50 stands for zero in the data rows.
Some points:
42:37:57:59:56:42:44:45:57:47:55:63:68:43:52:38:65:61:46:61:47:64:61:46:60:54:40:38:65:46:43:49:47:49:36:61:31:49:43:62:54:51:62:44:40:40:30:61
49:55:64:61:52:51:59:52:51:40:78:56:44:58:65:59:59:39:42:41:26:46:46:58:45:44:35:48:41:23:47:37:47:38:45:69:57:62:70:42:44:52:65:48:40:34:64:57
52:54:33:45:49:28:61:39:59:40:40:63:44:49:46:35:68:47:68:51:63:34:57:57:51:42:72:63:52:54:36:59:37:52:58:51:55:57:61:53:39:29:48:46:56:52:37:54
52:41:39:45:48:54:61:45:63:37:51:55:52:44:46:47:63:56:41:56:52:37:53:39:41:46:31:50:50:52:48:43:63:51:51:49:76:54:54:61:58:45:32:54:54:79:56:47
36:52:46:62:41:60:55:54:29:49:60:44:52:47:62:63:50:44:60:44:50:46:69:26:36:47:54:73:28:68:58:47:68:27:58:46:57:47:56:50:56:69:42:36:46:37:38:60
50:48:40:17:48:65:59:79:58:67:54:49:37:43:49:48:56:50:41:49:57:36:49:38:55:59:43:52:53:55:50:41:38:49:53:47:44:43:47:61:39:45:51:66:67:61:47:41
47:60:57:46:39:56:61:45:56:53:44:73:43:56:44:43:46:46:55:60:53:50:27:28:48:51:44:37:32:41:36:68:59:59:60:55:75:29:59:48:59:50:55:53:51:58:51:22
53:42:58:43:47:49:45:61:57:49:33:60:49:52:54:77:28:48:39:62:78:42:47:36:50:47:77:54:46:44:31:56:38:39:46:63:46:64:67:45:54:31:46:56:49:52:60:48
61:37:33:48:70:55:56:50:39:45:53:41:34:54:63:53:56:43:57:45:51:56:49:66:43:63:45:48:46:65:65:49:64:42:55:61:52:43:38:31:56:57:59:42:18:39:54:44
50:57:54:38:67:53:63:61:23:33:46:39:58:48:57:50:40:47:47:41:45:51:38:61:45:43:29:58:34:59:68:72:48:66:50:40:43:36:42:37:65:45:62:68:45:38:48:60
51:58:69:75:53:58:57:54:59:52:30:43:49:35:55:40:40:53:40:45:34:33:39:52:31:54:51:30:24:73:53:48:33:46:57:64:27:66:68:60:43:67:58:53:51:54:59:36
50:52:50:83:57:55:37:48:50:57:56:48:63:53:45:47:58:57:56:56:44:51:60:49:52:32:57:37:72:62:44:49:44:55:38:45:43:37:57:34:39:39:42:62:55:41:51:57
59:57:50:58:70:34:35:50:50:41:76:48:68:45:55:50:47:50:42:53:56:48:50:44:57:71:52:32:72:44:47:49:43:60:49:40:40:41:66:41:34:61:41:39:50:44:48:49
43:37:49:48:65:56:76:65:45:50:40:47:51:43:51:61:46:51:64:51:27:60:44:42:52:49:56:57:41:59:49:40:53:32:66:10:34:56:69:50:53:55:58:37:54:47:44:48
42:55:43:51:47:36:51:60:61:59:43:49:55:53:35:54:51:44:50:56:34:59:59:54:65:55:55:33:50:48:58:53:45:51:41:63:47:55:18:43:62:50:34:35:65:37:57:63
47:47:33:48:34:44:61:52:57:57:56:42:32:53:57:57:42:61:37:51:64:60:53:55:59:47:38:41:34:71:49:44:49:55:52:25:43:50:44:69:31:44:58:50:57:56:58:53
64:48:56:54:33:35:40:52:57:44:42:61:44:45:64:66:77:59:52:39:32:61:55:31:34:60:35:39:48:32:69:52:66:57:42:42:61:61:62:40:55:55:50:68:62:33:32:35
42:54:46:40:55:58:36:75:71:50:55:53:54:43:37:64:46:63:53:48:69:47:52:62:28:48:61:60:33:26:46:50:59:49:45:51:47:46:44:61:44:40:49:78:33:60:58:40
52:51:73:59:29:57:45:39:64:51:56:42:49:40:43:59:52:34:61:52:51:58:47:42:51:49:51:38:54:36:69:41:31:54:63:57:62:54:40:54:39:58:56:50:48:20:54:60
54:51:48:38:57:43:26:58:56:52:53:49:62:39:53:47:54:51:58:52:42:58:51:45:40:49:96:48:40:56:55:52:39:62:38:57:59:51:63:38:46:21:62:42:48:64:54:59
60:44:40:47:45:47:48:52:43:53:57:54:39:36:37:56:45:41:57:46:61:55:44:65:50:44:48:55:51:54:15:56:56:48:48:50:59:57:50:72:50:58:47:57:55:68:52:54
34:48:49:58:56:51:50:47:82:48:48:58:49:50:53:29:41:38:47:42:39:78:55:34:36:48:49:54:68:41:51:61:51:53:57:52:36:54:30:25:40:65:53:49:63:40:62:63
45:57:52:55:56:35:68:36:57:45:45:58:32:37:58:50:51:37:44:60:53:39:53:51:52:59:78:45:59:40:57:37:69:58:51:59:38:39:65:59:48:21:47:60:49:72:34:57
60:55:69:55:30:49:46:48:69:50:74:49:57:40:58:47:48:60:56:60:26:25:42:50:64:39:43:48:59:48:49:50:56:50:59:58:41:62:50:36:51:48:37:54:36:44:27:53
67:53:72:60:64:56:58:48:47:55:56:33:55:48:62:43:52:55:67:52:56:48:43:52:51:52:44:54:42:28:45:34:43:48:46:62:45:37:32:42:49:55:44:32:57:41:49:59
41:52:59:34:51:77:55:49:54:45:42:33:61:47:65:47:31:58:57:37:39:59:61:68:41:58:42:56:46:50:39:43:51:60:60:53:43:55:82:46:59:44:35:38:42:27:51:44
57:44:79:69:46:38:41:56:42:48:56:51:51:55:52:50:57:52:42:43:42:71:49:53:73:37:55:50:50:49:59:47:28:51:67:55:56:49:66:32:31:53:37:55:49:62:36:26
42:58:67:27:55:61:42:48:27:42:40:65:60:62:52:25:31:50:63:62:45:52:45:65:38:63:54:60:54:52:61:49:53:40:37:29:54:54:66:56:41:46:29:58:39:40:64:64
57:55:30:46:44:56:50:38:49:46:60:62:53:62:34:53:49:47:34:47:57:57:31:54:52:55:67:64:40:61:39:36:51:55:44:45:60:51:42:66:55:51:54:55:47:50:58:34
34:36:57:62:66:23:37:58:52:72:51:39:51:60:53:50:54:69:51:48:41:41:42:43:53:44:52:45:50:37:50:55:46:55:56:58:51:44:37:61:71:60:47:45:50:40:42:63
42:49:57:35:54:62:35:33:49:51:56:56:58:53:58:67:63:47:53:43:54:49:47:78:49:50:43:40:60:46:64:58:63:33:51:65:39:42:31:39:56:47:49:30:60:41:64:48
42:65:74:39:60:52:47:36:28:49:62:41:47:63:59:46:43:52:51:55:33:73:60:31:36:53:66:40:75:45:40:69:44:42:45:46:72:53:40:67:59:37:52:59:39:45:29:34
48:42:29:72:43:49:47:52:50:37:41:50:59:42:50:38:40:61:40:65:32:22:72:75:44:47:65:51:51:34:67:57:35:49:52:52:61:44:56:38:32:60:70:63:69:56:41:38
48:52:43:57:69:47:39:71:48:51:35:38:48:60:46:45:54:51:55:52:61:56:39:52:64:46:37:49:52:38:67:48:72:39:49:68:53:55:46:50:58:46:52:22:61:37:42:47
55:49:55:61:50:49:49:27:49:52:61:47:54:41:43:57:40:61:60:57:46:52:53:35:53:50:44:59:73:51:61:52:37:60:37:70:31:54:59:42:29:61:40:41:46:52:51:44
49:54:51:45:49:55:48:30:67:51:37:54:29:52:41:59:54:43:45:45:56:43:54:50:57:48:38:58:54:46:37:55:46:45:47:36:70:47:63:49:70:63:55:50:59:77:34:49
63:50:39:38:28:54:53:37:33:46:47:34:49:65:42:40:65:40:45:49:49:45:60:45:48:51:30:50:54:45:54:56:63:46:63:36:34:46:55:66:59:50:56:60:45:75:61:57
52:42:54:53:65:52:55:56:29:64:47:51:43:55:35:41:42:50:52:38:67:40:63:55:54:36:54:42:45:44:62:48:70:53:55:59:45:65:34:31:71:60:43:31:51:44:45:50
55:51:46:54:29:50:60:51:55:46:44:44:52:61:43:44:48:49:41:36:63:42:42:52:62:58:51:62:59:70:44:47:53:57:40:29:59:47:37:60:46:45:58:49:40:56:70:44
Along one direction, these points spread out more than along any other. Take the direction at right angles to it along which they spread out most. Go by this last direction. How far along it is each point below, from 0 to 99? The average is 50, and the first point in the table lies past the average. One standard deviation of the points above along it is 16.
42:55:43:51:47:36:51:60:61:59:43:49:55:53:35:54:51:44:50:56:34:59:59:54:65:55:55:33:50:48:58:53:45:51:41:63:47:55:18:43:62:50:34:35:65:37:57:63 48
48:42:29:72:43:49:47:52:50:37:41:50:59:42:50:38:40:61:40:65:32:22:72:75:44:47:65:51:51:34:67:57:35:49:52:52:61:44:56:38:32:60:70:63:69:56:41:38 73
60:44:40:47:45:47:48:52:43:53:57:54:39:36:37:56:45:41:57:46:61:55:44:65:50:44:48:55:51:54:15:56:56:48:48:50:59:57:50:72:50:58:47:57:55:68:52:54 49
59:57:50:58:70:34:35:50:50:41:76:48:68:45:55:50:47:50:42:53:56:48:50:44:57:71:52:32:72:44:47:49:43:60:49:40:40:41:66:41:34:61:41:39:50:44:48:49 68
42:58:67:27:55:61:42:48:27:42:40:65:60:62:52:25:31:50:63:62:45:52:45:65:38:63:54:60:54:52:61:49:53:40:37:29:54:54:66:56:41:46:29:58:39:40:64:64 36
55:51:46:54:29:50:60:51:55:46:44:44:52:61:43:44:48:49:41:36:63:42:42:52:62:58:51:62:59:70:44:47:53:57:40:29:59:47:37:60:46:45:58:49:40:56:70:44 43
61:37:33:48:70:55:56:50:39:45:53:41:34:54:63:53:56:43:57:45:51:56:49:66:43:63:45:48:46:65:65:49:64:42:55:61:52:43:38:31:56:57:59:42:18:39:54:44 18
52:42:54:53:65:52:55:56:29:64:47:51:43:55:35:41:42:50:52:38:67:40:63:55:54:36:54:42:45:44:62:48:70:53:55:59:45:65:34:31:71:60:43:31:51:44:45:50 26
42:54:46:40:55:58:36:75:71:50:55:53:54:43:37:64:46:63:53:48:69:47:52:62:28:48:61:60:33:26:46:50:59:49:45:51:47:46:44:61:44:40:49:78:33:60:58:40 54
